Small tables with named rows and columns. After each table, cells are looked up by row and column.

Det.tsv
	Zel	Tolib	Lazopiv	Kavuzan	Didi	Gapu	Tovopaf
Rarogom	85	134	177	193	115	36	203
Baliruv	101	101	166	248	141	199	124
Fug	72	106	183	247	120	109	161
Sobine	203	191	110	28	155	103	164
Fababag	76	122	181	218	115	47	195

What is the Didi of Sobine in Det? 155
What is the Zel of Fug in Det? 72
What is the Kavuzan of Sobine in Det? 28
What is the Didi of Fug in Det? 120
What is the Didi of Baliruv in Det? 141
What is the Didi of Fababag in Det? 115
What is the Gapu of Sobine in Det? 103
What is the Didi of Rarogom in Det? 115
Row with the largest Gapu: Baliruv

Rizafa =
	Lom	Gizelot	Mapog	Vudur	Gasine	Berero	Rusub	Dol	Ver	Lum
Rulif	7.214	3.523	4.508	7.899	7.081	6.786	2.585	4.718	6.746	2.861
Giguzog	7.193	2.934	1.655	4.895	5.582	5.954	1.497	5.158	6.813	1.852
Remit	7.023	5.267	3.835	7.753	1.746	5.882	1.363	5.460	1.948	1.660
Gep	8.628	5.371	1.180	7.338	6.612	5.521	2.975	6.783	5.564	2.547
Big	6.927	4.299	2.923	6.825	3.372	6.704	4.250	6.978	0.801	3.400
Bip	7.392	3.074	3.946	7.073	7.209	7.334	1.763	3.533	6.448	3.541
Mes	6.634	2.620	1.755	4.669	5.317	5.777	1.395	4.515	6.715	1.957
Nuto	6.987	5.322	3.858	7.722	1.771	5.867	1.355	5.465	1.974	1.711

Dol of Remit: 5.460
Mapog of Gep: 1.180
Rusub of Gep: 2.975
Rusub of Remit: 1.363
Lom of Bip: 7.392
Dol of Rulif: 4.718
Lum of Gep: 2.547

Tamu =
fields: Visezuz, Deg, Sufez, Zago
Gis: [0.207, 0.104, -0.484, -0.881]
Retelu: [0.123, 0.334, -0.130, -0.596]
Betez: [-0.727, -0.464, 0.813, 0.142]
Lodirot: [-0.529, -0.630, -0.159, 0.374]
Pur: [-0.416, -0.123, 0.441, -0.145]

Deg of Lodirot: -0.630
Visezuz of Betez: -0.727
Sufez of Betez: 0.813
Visezuz of Gis: 0.207
Deg of Pur: -0.123
Sufez of Gis: -0.484
Visezuz of Retelu: 0.123
Zago of Lodirot: 0.374
Deg of Betez: -0.464
Zago of Retelu: -0.596
Zago of Gis: -0.881
Sufez of Retelu: -0.130

Tovep:
         Pusebep  Pileru  Sanuk   Rul   Lin  Vopuna
Nisi        3417    3461   5473  4839  2275    5371
Nupobu      4082    3494   5234  5803  2899    5291
Mup         3407    4132   4139  5428  4313    6833
Bak         4286    1579   3716  5597  3988    6213
Zamo        3447    3271   4312  5630  3264    5898
Refepu      3501    2793   5292  5559  1554    6375
Dolaleb     4650    3321   5186  6751  2158    5451
Sibomud     3795    2285   5103  5007  1939    7537

Nupobu, Sanuk -> 5234
Nupobu, Rul -> 5803
Mup, Rul -> 5428
Nisi, Pileru -> 3461
Bak, Pileru -> 1579
Sibomud, Rul -> 5007
Dolaleb, Sanuk -> 5186
Nupobu, Pileru -> 3494
Refepu, Rul -> 5559
Bak, Vopuna -> 6213
Sibomud, Sanuk -> 5103
Bak, Pusebep -> 4286
Dolaleb, Rul -> 6751
Dolaleb, Vopuna -> 5451
Nisi, Rul -> 4839
Nisi, Lin -> 2275
Zamo, Pusebep -> 3447

Nep.csv
,Pevova,Mas,Vugu
Danodon,5,5,-21
Mino,36,36,-51
Nik,0,0,59
Bige,-39,-39,-20
Mugos,29,29,88
Razufes,-24,-24,45

What is the Mas of Razufes in Nep?
-24
What is the Mas of Nik in Nep?
0
What is the Vugu of Mugos in Nep?
88
What is the Vugu of Danodon in Nep?
-21
What is the Mas of Mugos in Nep?
29
What is the Pevova of Razufes in Nep?
-24
What is the Vugu of Nik in Nep?
59
What is the Mas of Mino in Nep?
36
What is the Mas of Bige in Nep?
-39
What is the Pevova of Danodon in Nep?
5
What is the Pevova of Mino in Nep?
36
What is the Vugu of Razufes in Nep?
45
What is the Pevova of Bige in Nep?
-39
What is the Pevova of Mugos in Nep?
29
Which row has the largest Pevova? Mino

Tabef:
cols = Sovetiz, Zez, Zot, Direla, Berazaz
Rit: [-52, 88, -32, -65, -61]
Fipadel: [55, -33, 43, 64, 61]
Ponapug: [81, -62, 61, 94, 90]
Sifak: [-48, 83, -30, -60, -57]
Suluzis: [-37, 71, -22, -47, -44]
Gebelil: [81, -63, 61, 95, 91]
Bagut: [-54, 90, -33, -67, -63]
Nup: [-55, 90, -34, -68, -64]

Direla of Suluzis is -47
Berazaz of Ponapug is 90
Direla of Sifak is -60
Direla of Nup is -68
Direla of Gebelil is 95
Zez of Rit is 88
Sovetiz of Nup is -55
Zez of Sifak is 83
Berazaz of Rit is -61
Sovetiz of Rit is -52
Zot of Fipadel is 43
Direla of Rit is -65
Zez of Gebelil is -63
Zez of Ponapug is -62
Row with the largest Direla: Gebelil

Gog.csv
,Bolosis,Bub,Bab,Zilu,Vilenit
Bom,0.854,-0.728,0.848,0.629,0.580
Tasizap,-0.969,0.899,-0.971,0.901,0.894
Maditop,0.796,-0.628,0.817,0.707,0.546
Mosuvir,-0.957,0.900,0.813,0.856,-0.911
Zor,-0.678,0.768,-0.926,-0.582,0.760
Pilef,-0.927,0.860,-0.255,0.680,0.052
Kuza,0.816,-0.817,-0.879,0.169,0.895
Zup,-0.751,0.774,-0.880,-0.180,0.729
Bim,-0.775,0.783,-0.880,-0.300,0.709
Ver,-0.454,0.697,-0.935,-0.768,0.800
Gesidi,0.806,-0.750,-0.875,0.247,0.899
Migiv,-0.939,0.871,0.443,0.854,0.254
Tad,0.341,0.046,-0.918,-0.849,0.873
Zur,0.820,-0.748,-0.943,-0.410,0.903

What is the Zilu of Zor in Gog?
-0.582
What is the Bolosis of Mosuvir in Gog?
-0.957
What is the Bub of Migiv in Gog?
0.871
What is the Bub of Zup in Gog?
0.774
What is the Bab of Ver in Gog?
-0.935
What is the Bolosis of Bom in Gog?
0.854
What is the Bolosis of Ver in Gog?
-0.454
What is the Bolosis of Tasizap in Gog?
-0.969
What is the Zilu of Tasizap in Gog?
0.901
What is the Vilenit of Zor in Gog?
0.760
What is the Zilu of Zup in Gog?
-0.180
What is the Bolosis of Tad in Gog?
0.341
What is the Bab of Zur in Gog?
-0.943
What is the Vilenit of Pilef in Gog?
0.052
What is the Bab of Maditop in Gog?
0.817
What is the Bub of Mosuvir in Gog?
0.900
What is the Bub of Kuza in Gog?
-0.817
What is the Bolosis of Zor in Gog?
-0.678
Which row has the largest Bab? Bom

